In the data rows, the value 128 means zero.
Some points:
array([ 88,  66, 146, 129, 117, 121, 117, 131, 172, 150, 149, 122, 134, 125, 156, 151, 127, 133, 110, 142, 151, 150, 137, 100, 103, 125,  90, 129, 152, 138, 148, 134])
array([139, 128, 137, 116,  84, 116, 134,  87, 138, 152, 146,  94, 118, 109, 127, 131, 126, 117, 155, 131, 114, 151, 142, 150, 125, 135, 118, 133,  78, 128, 127, 116])
array([127, 105, 145, 131, 108, 162, 118, 159, 112, 104, 111, 131, 102, 137, 152, 128, 121, 104, 140, 132, 106, 117, 154, 111, 138, 152, 146,  88, 133, 125,  88,  98])
array([162, 159, 146, 101, 169, 149,  68, 144, 159, 139, 143, 150, 167, 174,  99, 129, 127, 143, 135, 103, 100, 176, 133, 152, 134, 147, 133, 149, 137, 143,  82, 122])
array([ 92, 100, 107, 163, 116, 145, 120, 148, 104,  91, 187, 121, 135, 153, 115, 122,  70, 106, 114, 130, 130, 137,  99, 168, 122, 105, 165, 130, 117, 176, 116, 144])
array([152, 139, 114, 122, 135, 112, 138, 119, 102, 141, 143, 123, 115, 111, 171, 171, 108, 123, 114, 121, 169, 155, 109, 125,  99, 148, 145, 134, 136,  90,  87, 137])
array([148, 149, 133,  78, 140, 133, 120, 144, 121, 103, 127,  92, 114, 131, 132, 115, 167, 129, 126, 203,  92, 120,  95, 118, 121, 112, 119,  77, 120, 129, 131, 181])
array([ 83, 150, 137, 127, 112, 131, 120, 144, 151, 118, 134, 116, 177, 138, 123, 120, 107, 150, 141, 134, 151, 145, 170,  66, 120, 127, 137, 134,  82,  99, 136, 128])
array([149, 112,  85,  88, 118,  93, 173, 127, 168, 126, 155, 118, 143, 122, 112, 127, 116, 166, 143, 103,  95,  89, 140, 128, 133, 152, 175, 116, 151, 100, 159, 121])
array([ 75, 142, 100, 128, 142, 123, 121,  87, 140, 172, 112, 107, 111, 131, 133,  69, 112, 146,  96, 134, 107, 125, 104, 120, 145, 141, 132, 128, 118, 133, 100, 104])
array([114, 132, 125, 132, 142, 136, 144,  89, 112, 133,  82,  82, 136, 163, 137, 136, 130, 138, 144, 126, 156, 144, 164, 164, 146, 117, 141, 108, 152, 162, 114, 121])
array([139, 138, 137, 138, 134, 111,  94, 111, 139, 129, 119, 116, 149, 128, 172, 128, 168, 102, 111, 144, 139, 102, 152, 153, 149, 129, 181, 147, 114, 152, 162, 131])
array([112,  98, 129,  70, 159, 140, 107, 121, 142,  64, 108, 156, 101, 114, 152,  98, 124, 133, 161, 126, 147, 149, 136, 122, 154, 126, 118, 133,  89, 123, 161, 116])
array([102, 142, 100, 165, 147, 131, 146, 119, 119, 168, 137, 144, 120, 140, 122, 162, 135, 122, 160, 118, 145, 118, 107, 130, 157, 149, 120, 142, 120, 102, 158, 199])
array([186, 133, 137, 180,  97, 149, 132, 125, 123, 118,  94, 154, 137, 143, 133, 100, 106, 155, 163, 134, 160, 107,  84, 111,  71, 187,  82, 128, 148, 161, 139, 117])
array([106, 108, 129, 127, 136, 127,  92,  85, 137, 142, 118, 126, 137, 131, 105, 169, 147, 121, 109,  91, 134,  38,  99, 156, 113, 109, 116, 122, 110, 120, 108, 141])
array([144, 116, 113, 163, 143, 131, 136, 138, 184, 137, 129, 138, 115, 130, 121, 127, 139,  82, 141, 126, 121, 143, 114, 152,  84,  94, 124, 130, 150,  87, 144, 122])
array([138, 137,  94, 121, 184, 108, 155, 144,  96, 142, 153, 143, 157, 117, 110, 125, 110, 115,  98, 137, 114, 132, 141, 131, 119, 132, 112, 129,  91, 169, 137, 112])
array([140,  78, 127, 162, 116,  97, 114, 136, 105, 129, 116, 119, 163, 108, 115,  92, 167, 125, 138, 118, 113, 144, 127, 126, 154, 123, 107, 119, 139,  91, 129, 159])
array([139, 145, 132, 155, 158,  84, 107, 149, 114, 157, 118, 146,  86,  97,  76, 165,  88, 136, 131, 123, 125, 138, 157, 138,  94, 112, 132, 123, 114, 126, 142, 119])
array([148, 143,  98, 111,  75, 159, 118, 137, 126, 132,  75, 103, 130, 145, 129, 139, 107, 120,  78, 131, 143, 146, 116, 150, 161, 102, 112, 128, 127, 105, 138, 150])
array([137, 163, 135, 113, 115,  64, 127,  98,  98,  90, 135, 118, 115, 179, 147, 135, 114, 113, 129, 115, 105, 123, 151, 110, 138, 121,  90, 134, 181, 109, 149,  85])
array([108, 112, 183,  81, 122, 132, 125, 162,  69, 115, 118, 100, 154, 109, 128, 102, 151, 132, 170, 142, 122, 132,  88,  71, 113,  86, 179, 168, 173, 127, 120,  84])
array([113, 127, 114, 126, 106, 131, 122, 133, 143,  97, 113, 114,  92, 108,  85, 125, 167,  97, 132,  92, 137, 145, 126,  69, 142, 157, 148, 102, 138, 159, 149, 128])
array([106, 144, 181, 136, 153, 134, 175, 162, 143, 102, 128, 120, 127,  93, 103, 130, 115,  96, 105, 141, 131, 126, 143, 158, 167, 158,  92, 138, 124, 117, 112, 125])
array([169, 133, 105, 176, 157, 143, 150, 101, 152, 114, 149, 128, 110, 112, 117, 154, 124, 172, 124, 127, 151, 109, 139,  97, 157,  76, 124, 160, 124, 139,  87, 137])
array([123, 137, 137, 116, 120, 115, 168, 141, 139, 131, 112, 163,  97, 130, 138, 110, 144, 130, 133, 126, 113, 121, 152, 137, 101, 106, 129, 199, 105, 147,  85, 173])
array([140, 109, 156, 135, 118, 122, 158, 123, 126, 154, 115, 195, 147, 143, 133, 138, 142, 125, 121, 145, 148, 131,  71, 125, 141, 135, 138,  73, 134, 140, 124,  96])
array([134, 132, 110, 111, 101, 178, 114, 121,  82, 138, 175, 164, 126, 126, 117, 102, 136, 146, 116, 145, 138,  91, 176, 139,  99, 145, 100, 120, 164,  88, 135, 117])
array([128, 164, 147, 140, 117, 163, 127, 155, 124, 152, 137, 137, 125,  93, 181, 140, 147, 166, 104,  99,  85, 136, 116, 162, 137, 131, 135, 117, 118, 156, 171, 124])
There is one direction along which these points spread out most. Take the direction at right angles to it along which they spread out most. Go by this last direction. For each point below, how far along it does it lie, from 0 to 99? The average is 50, and the first point in the table lies past the average. One standard deviation of the points above along it is 16.
array([127, 105, 145, 131, 108, 162, 118, 159, 112, 104, 111, 131, 102, 137, 152, 128, 121, 104, 140, 132, 106, 117, 154, 111, 138, 152, 146,  88, 133, 125,  88,  98]) --> 57
array([114, 132, 125, 132, 142, 136, 144,  89, 112, 133,  82,  82, 136, 163, 137, 136, 130, 138, 144, 126, 156, 144, 164, 164, 146, 117, 141, 108, 152, 162, 114, 121]) --> 41
array([186, 133, 137, 180,  97, 149, 132, 125, 123, 118,  94, 154, 137, 143, 133, 100, 106, 155, 163, 134, 160, 107,  84, 111,  71, 187,  82, 128, 148, 161, 139, 117]) --> 99
array([139, 145, 132, 155, 158,  84, 107, 149, 114, 157, 118, 146,  86,  97,  76, 165,  88, 136, 131, 123, 125, 138, 157, 138,  94, 112, 132, 123, 114, 126, 142, 119]) --> 49
array([113, 127, 114, 126, 106, 131, 122, 133, 143,  97, 113, 114,  92, 108,  85, 125, 167,  97, 132,  92, 137, 145, 126,  69, 142, 157, 148, 102, 138, 159, 149, 128]) --> 47
array([152, 139, 114, 122, 135, 112, 138, 119, 102, 141, 143, 123, 115, 111, 171, 171, 108, 123, 114, 121, 169, 155, 109, 125,  99, 148, 145, 134, 136,  90,  87, 137]) --> 60
array([ 83, 150, 137, 127, 112, 131, 120, 144, 151, 118, 134, 116, 177, 138, 123, 120, 107, 150, 141, 134, 151, 145, 170,  66, 120, 127, 137, 134,  82,  99, 136, 128]) --> 34
array([139, 128, 137, 116,  84, 116, 134,  87, 138, 152, 146,  94, 118, 109, 127, 131, 126, 117, 155, 131, 114, 151, 142, 150, 125, 135, 118, 133,  78, 128, 127, 116]) --> 40
